Named moves, each a turn or a mirror, and the order they were made in; the first pair answered
move V:
[ 0.29 -2.87 -1.52  1.89  2.92  1.91 -1.12  0.19 -0.62  0.62  0.33 -1.39
 -4.07  2.50 -4.89  0.08 -3.19  1.14 -2.09  0.75  1.94] => [-0.28 -4.22 -3.62  2.38  2.19  0.77 -2.26 -0.78  0.15  0.28 -0.45 -0.43
 -1.96  0.56 -3.25  2.76  0.36  0.20 -2.53  2.18  3.58]
[-0.10  0.91  2.83 -1.59  0.05  2.09  1.04 -2.38 -0.47 -0.58 -0.87 -0.51
  0.31  0.36  0.39  0.06 -0.53 -1.21 -0.75 -0.76 -0.47] => [-0.50  0.55  2.10 -1.02 -0.49  1.48  0.49 -2.60 -0.02 -0.42 -1.65 -0.14
  1.91 -0.09  0.80  1.37  1.21 -1.59 -1.40 -0.39 -0.15]
[ 0.11 -0.38 -0.20  0.24  0.46 -1.12 -0.17  0.77 -0.75  0.02  0.07  0.17
  0.06 -0.64  0.14 -0.34  0.03 -0.16  0.50  0.05  0.02] => [ 0.01  0.07  0.37  0.36  0.37 -0.88 -0.47  0.84 -1.07  0.29 -0.20  0.03
 -0.46 -0.22 -0.26 -0.72 -0.50  0.15  0.56 -0.21 -0.12]
move Y:
[ 0.14 -1.52  0.91 -1.36  1.67  0.48 -0.04  0.30 -0.58 -0.09 -0.02  0.33
  1.16  0.03 -0.27 -2.02  2.69  2.89  0.62 -0.25  0.44] => [ 0.29 -1.00  1.14 -1.31  0.59  0.50  0.18 -0.17 -0.30 -0.43 -0.62  0.47
  2.15 -0.12  0.37 -1.28  2.57  2.03  0.55 -0.04  0.49]
[-0.34 -1.31 -0.78  2.40 -0.37  0.01  1.01 -1.19 -0.85  1.00 -0.53 -1.21
 -0.95 -0.85  3.35  0.55  3.20  0.34 -0.81  3.57  2.10] => [-0.06 -1.29 -0.27  2.22  0.54  0.04  1.21 -1.36 -1.41  0.80 -0.29 -1.23
 -1.64 -0.84  3.13  0.00  2.57  0.48 -0.69  3.43  2.50]
[-0.56 -0.66  3.32 -0.19 -2.65 -0.51  2.30  0.14 -1.47  0.56 -0.31  1.83
  0.03  0.08  1.83 -1.76  1.88 -2.88  0.07  0.03 -1.78] => [-0.04 -2.05  3.40 -0.30  0.19 -0.52  1.60 -0.86 -3.34  0.53 -0.57  0.27
 -1.92 -0.04  0.76 -2.89 -0.09 -2.45 -0.95 -0.03 -1.21]
move E:
[ 1.31  0.88  0.77 -0.88 -1.58 -0.65  0.11  1.89  0.17  0.58  0.74  1.25
 -0.53  0.15  0.64  0.53  1.22 -0.63  0.26  0.64 -0.68] => [ 1.60  0.94  0.70 -1.04 -1.85 -0.90  0.05  1.87  0.56  0.70  0.87  1.01
 -0.54  0.12  0.28  0.31  1.16 -0.66  0.41  0.31 -1.15]
[-0.12  2.15 -1.78  2.08 -1.50  0.07 -0.04  5.40  2.61  1.64  2.65  0.58
 -3.42  1.65 -1.70 -2.74 -3.29  0.39  2.35 -0.59 -2.67] => [-0.64  2.86  4.86 -1.79 -0.03 -2.01  1.87  4.55 -2.76 -0.54 -0.36 -0.54
 -1.74  0.74 -0.16 -3.37 -2.09  1.67  2.26 -1.76 -2.20]
[-1.13  1.86 -1.66  1.62 -1.58 -4.55  1.92  2.05 -0.96  0.16  0.54  0.62
 -2.46 -2.40  1.10 -0.14  0.54  0.66  0.78  1.66 -2.56] => [ 1.03  2.05  3.46 -1.80 -0.96  0.51  3.16 -2.30 -0.71  0.38  0.58  1.11
  0.78  1.72  1.29 -0.04  0.50  0.33  0.75 -0.80 -3.71]
[ 0.60 -0.79 -2.41  1.42 -0.44 -0.22 -0.04  1.93  1.09  1.12  0.93  1.25
  0.17 -0.63 -0.17 -0.01  1.53  0.43  0.67  0.80 -0.23] => [ 0.26  0.07  1.84 -1.68  0.60 -0.35  1.27  0.69 -1.44 -0.31 -0.71  0.51
  1.49 -0.66  0.79 -0.09  2.36  0.61  0.73 -0.26 -0.18]
Then:
(2 to 4 moves a pair)
[-0.28 -1.32  1.38 -1.36 -1.47  0.69  0.94 -2.00 -1.38  0.81 -0.31 -0.34
  1.71 -0.22 -0.98  0.88 -3.37  0.59 -0.67 -0.41 -1.23] => [-1.13 -1.60 -0.27  0.14 -1.39 -1.89  0.38 -0.09 -2.36  0.63 -0.81 -0.46
  0.84 -1.93 -1.26  0.63 -3.14  0.41 -0.79  0.26 -0.48]  E, E, E, E
[-1.92  0.43 -0.70 -0.45 -0.25 -5.31  0.00 -0.88 -1.21 -1.71 -2.07  0.11
  1.26 -3.99  2.13  2.89  3.34 -0.64 -1.40  1.21  1.27] => [-0.63  0.61  2.91 -3.48  0.28 -0.58  0.71 -4.12 -0.53 -1.65 -1.50  0.69
  3.57 -0.30  2.27  3.18  2.70 -1.24 -1.42 -0.41  0.05]  E, E, E
[-0.69  1.63  2.23 -1.46  0.27  1.96  0.34  1.04  0.53  0.24 -0.36 -0.05
 -2.02  0.53 -1.28 -1.74 -3.73  0.55 -0.27 -0.35 -3.96] => [-1.49  0.12  3.49 -2.39 -0.14  1.17  0.14 -2.38 -0.61 -1.19 -1.91  0.53
  2.53 -1.26  1.24  1.80  1.10 -0.29 -1.43  0.73 -2.09]  E, V, E
[-0.10  0.51 -1.39  0.55  2.12 -0.07 -0.16  3.43 -1.04  0.59  0.80 -0.05
 -3.25  0.31 -2.68 -2.31 -2.81  1.08 -0.32 -0.23  0.00] => [ 0.22 -1.79 -0.59 -1.23  0.97  1.46 -0.83 -2.83  0.35 -0.34 -0.17  1.97
  3.34  0.65  0.08  2.38  3.49 -0.93 -1.40  0.89  1.46]  E, V, E
[-0.72  3.53 -0.02  0.04 -2.48 -2.40  0.55  4.15  1.31 -0.94  1.32  1.35
 -0.73 -0.24  0.57 -0.48  0.92  1.18  2.99 -0.15 -1.23] => [-0.42  3.91  2.17 -1.63 -2.24 -1.94  1.17  3.30  0.51 -0.90  0.84  0.93
 -0.01  0.29  1.39 -0.56  0.92  1.13  3.26 -0.58 -1.29]  E, E, E
[ 1.04 -1.02  1.70 -1.23  1.24  0.27  0.16 -2.59 -1.61 -0.68 -1.21 -1.02
  1.09  0.44 -0.33  0.22  1.06  0.26 -0.44 -0.11  1.47] => [ 1.58 -0.77  0.68 -0.23  1.04  2.23  0.16 -1.60 -0.13  0.35  0.09 -0.65
 -0.49  2.02 -1.46 -0.57 -1.29  0.13 -0.18 -0.98  0.54]  E, V, E, E
